Input: [154 118 127 134 126 128 133]
Output: 133
Input: [148 105 150 121 121 111]
Output: 111
Input: [136 152 142 124]
Output: 124
Input: [145 101 148 103 109]
Output: 109
Input: [150 126 127 127]
Output: 127
Input: [107 151 117 128 111]
Output: 111
Input: [143 110 101 112 109 141]
Output: 141
Input: [136 122 123 152 123]
Output: 123
Input: [129 119 127 130 126 152]
Output: 152
---
[156 112 114 120 141] out 156, 141

[153 134 133 127 127 127 126] out 153, 126

[[132 131 150 116]
 [139 127 131 129]] out 132, 129

[[131 134 145 122 118 129]
 [125 133 111 125 136 139]
 [127 123 149 128 123 123]] out 131, 123

[155 136 135 122 127 131 125] out 155, 125

[132 151 140 113 121 135 107] out 132, 107

[129 128 158 143 127 128] out 129, 128
---
[[154 137 104 127]
 [121 133 110 139]] -> 133

[136 120 101 100] -> 120

[[120 133 131 131]
 [127 134 125 103]] -> 134

[118  98 149 156] -> 98

[125 101 131 145] -> 101

[105 125 107 134] -> 125

[122 156 143 116] -> 156
---
[[122, 136, 128, 115, 132, 103], [133, 123, 128, 137, 125, 143], [125, 131, 125, 124, 132, 117]] result: 125
[116, 125, 119, 105, 113, 135] result: 116
[[134, 115, 118, 110, 130, 148], [125, 104, 119, 112, 137, 140]] result: 125
[[114, 130, 120, 106, 141, 137, 150], [143, 133, 104, 124, 153, 144, 102]] result: 143
[[152, 136, 125, 137, 119], [108, 101, 109, 107, 124], [140, 112, 100, 132, 112]] result: 140
[[134, 121, 126, 142, 125, 149], [138, 125, 138, 127, 117, 105]] result: 138
[129, 132, 121, 155, 124, 126, 128] result: 129
[[124, 105, 117, 119], [137, 117, 125, 109], [109, 130, 147, 118]] result: 109
---
[115 121 103 110 132 134] => 115, 134

[118 136 147 103 119 127] => 118, 127

[116 133 123 123 136 151 139] => 116, 139

[124 133 110 131 144 105 123] => 124, 123

[156 111 147 135 126 118 139] => 156, 139

[[132 107 124 114 118 131]
 [115 133 126 140 138 116]] => 132, 116

[142  98 139 102 141 131] => 142, 131

[133 128 129 141 157 102] => 133, 102

[[134 115 139 113]
 [128 128 128 127]
 [132 109 128 106]] => 134, 106
---
[140 128 121 106 120 124 126] | 140, 126

[131 119 134 151 119] | 131, 119

[142 125 120 112 152 111 106] | 142, 106

[[131 119 150 143 116 140]
 [123 143 120 143 132 141]
 [144 126 137 153 127 132]] | 131, 132

[106 129 137 121] | 106, 121

[121 130 126 153 128] | 121, 128
---
((132, 122, 136, 120, 134, 131), (131, 142, 132, 152, 132, 142), (126, 112, 127, 118, 126, 125)) ans = 142
((140, 120, 130, 134, 120, 130, 124), (113, 98, 101, 100, 130, 103, 114), (111, 126, 113, 114, 137, 111, 133)) ans = 114
((125, 118, 120, 106, 138, 115), (120, 139, 134, 148, 127, 145), (132, 120, 129, 99, 139, 111)) ans = 145
((112, 145, 111, 106, 137), (142, 142, 138, 111, 115), (127, 110, 148, 131, 135)) ans = 115
((128, 127, 129, 129, 139), (128, 127, 127, 126, 104), (128, 129, 129, 129, 132)) ans = 104
((133, 140, 118, 118), (132, 108, 132, 144), (132, 106, 132, 141)) ans = 144
((111, 139, 146, 109), (134, 125, 148, 150), (144, 136, 129, 138)) ans = 150
((128, 115, 124, 123, 133, 129), (126, 117, 126, 133, 131, 126), (128, 150, 132, 128, 123, 128)) ans = 126
((134, 132, 142, 130, 101), (115, 134, 104, 137, 142), (136, 118, 156, 111, 128)) ans = 142
---
[131 149 137 146 133] Answer: 133
[107 122 115 130 131] Answer: 131
[106 109 151 109 138] Answer: 138
[111 139 100 126 108] Answer: 108
[126 135 146 129 152] Answer: 152
[137 104 129 100 131] Answer: 131
[141 110 136 100 143] Answer: 143
[114 157 115  99 124] Answer: 124
---
[135 136 140  99 106 134 145] ⇒ 135

[[122 128 117 150 116]
 [130 108 139 126 111]
 [129 110 139 125 109]] ⇒ 125

[141 136 151 113 120 153 140] ⇒ 140

[150 140 102  98 113 120 112] ⇒ 113

[147 152 107 155 121] ⇒ 147

[[119 142 122 118 135 134 137]
 [105 111 153 125 113 137 136]
 [149 145 110 136 155 126 124]] ⇒ 134

[122 156 142 125 126 129 152] ⇒ 129

[122 140 128 137 127 127 153] ⇒ 128

[112 142 152 115 133] ⇒ 133

[126 157 137 119 135] ⇒ 135
---
[[143 133 119 121 128]
 [132 126 127 133 127]
 [104 102 132 156 108]] Answer: 104

[[148 113 101 140 117 137 129]
 [124 135 105 118 113 151 126]
 [154 122 127 136 106 119 127]] Answer: 105

[[157 148 141 128 134]
 [144 152 141 131 106]] Answer: 128

[101 156  99 124 149 151] Answer: 101

[115 145 143 146 157 128] Answer: 128

[ 98 111 146 149 116] Answer: 111

[[122 118 133 126 120 140]
 [137 144 146 132 101 139]
 [129 131 136 127 116 135]] Answer: 116

[128 157 129 139 108] Answer: 128
---
[[110 137 135 135 131]
 [158 110 135 128 130]
 [132 126 133 134 130]]: 128

[[119 127 115 149 102 110]
 [129 131 127 112 130 146]]: 130

[[117 134 151 130 117 134]
 [126 123 134 132 122 136]
 [115 144 153 124 125 135]]: 122

[[125 140 114 158]
 [105 146 145 137]
 [154 129 148 131]]: 145

[[148 103 110 104 101]
 [ 99 137 138 137 132]
 [106 113 119 114 117]]: 137

[[122 120 133 139 123]
 [130 148 132 106 147]]: 106
---
[123 119 103 107] => 123
[130  98 143 132 117 135] => 130
[141 115 110 103 125] => 141
[115 110 113 153 135 105 112] => 115
[103 126 114 132 134 154] => 103
[103 115 123 137 132 129 123] => 103
[157 150 125 154] => 157
[115 114 117 122 147 150] => 115
[152 115 147 130] => 152
[148 128 149 128 129 135] => 148
---
[111 142 153 141 149] → 153

[126 104 140 135 134 128 133] → 135

[126 132 104 129 124 144 144] → 129

[127 135 154 125 122 128 131] → 125

[128 125 129 136 106] → 129

[[129 131 124 136 115 128 126]
 [129 125 131 106 142 144 135]
 [137 128 133 108 129 124 145]] → 106

[134 151 132 142 146] → 132

[144 133 130 124 156 126 117] → 124

[[118 136 137 124 129 107 133]
 [125 106 114 144 111 125 104]
 [112 102 108 140 104 131 100]] → 144

[[128 138 125 130 119 127 128]
 [134 117 128 139 134 117 126]
 [120 126 113 119 130 107 127]] → 139
---
[105 131 102 129 127 112 148] out 112

[[136 124 127 143]
 [127 122 127 154]
 [124 122 132 127]] out 132

[[128 118 132 130]
 [125 141 132 107]] out 132

[119 148 114 143 139  99] out 139

[[125 123 131 129 126 128 119]
 [140 122 103 153 131 130 133]
 [120 131 127 139 125 141 115]] out 141

[[152 126 136 127 120]
 [123 124 131 124 137]] out 124
